In the rows, 128 means zero.
Families of rows that turns and mirrors carry onto each other, the same ones carrying the whole set onto itself: the rest of each named row's family, in list order
4 families of 8 rows
J_413: [140 142 150 171 151 117 140 132  99 140 155]
J_541: [122 162 156 141 165 108 144 126 113 156 142]
J_905: [145 129 112 124 135 121 121 124 148 133 121]
J_555: [140 122 114 128 135 126 128 134 152 138 122]
J_562: [172 137 114 124 142 125 146 131 145 126 147]
J_481: [116 123 145 156 138 117 118 129 116 140 128]
J_69: [142 157 124 110 162 110 150 128 151 149 136]
J_108: [147 113 136 157 132 132 124 120 130 121 134]
J_152: [128 146 151 171 155 126 141 125 105 138 154]
J_796: [153 116 129 158 130 135 124 132 122 124 140]
J_934: [167 140 106 121 142 118 151 123 142 133 144]
J_155: [138 123 120 125 138 129 122 129 151 136 120]
J_706: [151 123 129 152 123 130 118 126 130 122 137]
J_862: [149 112 124 155 127 127 124 135 125 124 138]
J_926: [122 128 147 163 153 126 116 128 116 133 126]
J_653: [159 164 134 137 163 108 163 131 122 143 163]
J_133: [170 140 110 125 143 126 150 136 147 133 143]
J_807: [123 130 150 158 139 125 110 134 123 137 127]
J_732: [149 117 121 129 144 121 118 127 151 131 123]
J_875: [115 126 145 158 145 124 118 130 119 147 126]
J_52: [150 153 117 114 167 107 145 132 149 152 147]
J_927: [119 160 149 144 168 104 145 129 119 160 142]
J_867: [166 131 115 122 142 119 145 123 154 135 149]
J_150: [135 140 159 169 148 125 136 137 106 139 153]
J_490: [137 141 154 165 148 114 135 129  96 137 153]
J_160: [159 168 140 135 165 114 161 131 119 146 158]
J_748: [122 163 143 148 176 112 143 134 115 154 150]
J_240: [150 157 137 137 167 112 169 134 118 150 160]
J_644: [122 154 155 148 170 113 147 139 115 158 144]
J_967: [147 163 131 136 165 113 162 127 129 151 168]
J_532: [144 154 118 114 166 107 158 130 140 154 138]
J_864: [146 161 125 114 162 117 154 131 149 154 135]

Which other rows belong to the same family as J_562? J_413, J_69, J_796, J_155, J_653, J_875, J_927
Which other rows belong to the same family as J_240? J_905, J_934, J_706, J_807, J_150, J_644, J_532

Families of rows that turns and mirrors carry onto each other, the same ones carrying the whole set onto itself: the rest of each named row's family, in list order
4 families of 8 rows
J_36: [104  96 149 144 137 118 127 123]
J_262: [121 118 164 141 136 118 161 141]
J_549: [115 117 142 149 122 154  95 153]
J_78: [115 112 165 153 154 163 133 139]
J_879: [132 139 156 147 121 155 130 170]
J_233: [121 118 136 141 126 142  92 150]
J_937: [142 130 162 139 123 156 131 167]
J_850: [131 127 161 147 155 160 128 141]
J_536: [143 105 134 141 140 124 118 155]
J_476: [105 109 144 144 103 112 128 153]
J_434: [ 90 129 167 162 115 138 123 144]
J_982: [112 115 143 141 137 143  91 154]
J_354: [145  99 140 139 141 125 134 146]
J_11: [132 123 160 152 155 158 130 135]
J_564: [139 132 167 147 113 144 132 168]
J_351: [115 118 170 149 132 132 163 144]
J_861: [118 116 163 150 160 156 121 135]
J_127: [ 95 105 144 152 135 117 125 128]
J_871: [121 124 140 138 104 110 123 155]
J_815: [124 121 161 150 121 130 165 140]
J_453: [125 112 164 140 138 122 160 142]
J_343: [144 105 132 142 140 125 126 158]
J_704: [ 97 103 138 145 145 128 124 126]
J_293: [ 92 131 173 149 117 147 130 136]
J_878: [111 124 140 152 120 151  96 151]
J_853: [146 106 138 129 143 135 133 149]
J_32: [105 113 144 139 103 114 127 158]
J_976: [141 131 162 143 108 142 133 165]
J_396: [ 91 136 165 151 116 148 122 147]
J_501: [ 93 130 170 150 118 150 138 139]
J_422: [ 95 104 142 148 150 131 123 128]
J_630: [118 119 141 142  98 117 135 159]

Which other rows belong to the same family as J_937? J_233, J_354, J_351, J_861, J_127, J_396, J_630
Which other rows belong to the same family as J_976? J_850, J_536, J_476, J_453, J_878, J_501, J_422
Which other rows belong to the same family as J_293? J_262, J_549, J_11, J_564, J_343, J_704, J_32
Which other rows belong to the same family as J_36? J_78, J_879, J_434, J_982, J_871, J_815, J_853

Families of rows that turns and mirrors carry onto each other, the same ones carrying the whole set onto itself: the rest of each named row's family, in list order
3 families of 6 rows
J_212: [152 100 125  89 130 110 128 146 136 121]
J_225: [141 129 146 145 137 127 113 146 130 139]
J_662: [167 128 135 110 113 135 110 109 144  91]
J_810: [147 116  98 100 124 135 136 145 142 115]
J_498: [143 125 157 123 153 127 126 147 135 112]
J_317: [145 122  95 103 145 134 126 135 127 119]
J_260: [140 102 104 105 118 123 123 150 136 132]
J_61: [143 140 152 135 146 125 129 128 124 137]
J_427: [163 126 146 105 115 121 113  96 132 109]
J_947: [132 100 158 121 132 119 132 140 139 119]
J_382: [154 111  97 107 137 135 120 123 130 141]
J_106: [138 146 139 138 119 134 143 138 121 128]
J_188: [144 131 162 128 133 134 113 153 142 126]
J_874: [161 124 127 124 126 140  90 103 146 113]
J_435: [161 118 134 120  98 116 122  98 135 117]
J_181: [150 154 121 125 106 112 125 111 131 115]
J_135: [154 134 137 120  86 121 114 117 138 109]
J_880: [169 116 112 104 137 153 104 135 133 128]

Which other rows belong to the same family as J_435? J_225, J_810, J_317, J_427, J_188
Which other rows belong to the same family as J_874? J_212, J_947, J_106, J_181, J_880

Families of rows that turns and mirrors carry onto each other, the same ones carrying the whole set onto itself: the rest of each named row's family, in list order
7 families of 4 rows
J_914: [118 116 130 116 128 141 124  95]
J_59: [106 132 153 123 133 147 120 112]
J_364: [120 122 126  99 105 118 130 113]
J_197: [120 119 139 139 117  95 135 144]
J_953: [113 123 136 140 157 138 120 121]
J_901: [148 126 109 143 120 138 122 117]
J_939: [133 118 103 134 113 122 126 108]
J_369: [102 132 153 126 137 142 120 115]
J_769: [136 127 110 155 137 127 121 131]
J_218: [ 99 131 151 122 135 137 121 112]
J_431: [142 129 147 149 125 120 132 153]
J_25: [142 143 153 139 132 108 131 143]
J_916: [126 135 146 128 122  89 135 131]
J_443: [122 119 104 146 129 109 124 121]
J_404: [129 139 115 123 125 139 155 148]
J_616: [154 127 145 131 102 133 135 134]
J_535: [118 134 111 117 120 125 156 142]
J_279: [101 124 128 123 136  99 126 139]
J_672: [127 137 112 116 116 135 156 140]
J_444: [130 125 137 129 142 156 121 110]
J_22: [156 143 152 126 115 123 133 128]
J_128: [140 135 145 115 105 104 136 117]
J_72: [101 114 130 126 143 123 124 107]
J_221: [102 131 151 119 131 142 121 109]
J_605: [132 117 137 122  94 107 138 124]
J_690: [131 138 139 137 148 134 122 153]
J_252: [149 136 136 113 116 153 125 127]
J_696: [119 137 113 125 129 128 155 150]

Which other rows belong to the same family as J_939? J_901, J_769, J_443
Which other rows belong to the same family as J_444? J_914, J_953, J_72
Which other rows belong to the same family as J_690? J_364, J_279, J_252
Which other rows belong to the same family as J_197? J_431, J_616, J_605
Which other rows belong to the same family as J_25? J_916, J_22, J_128

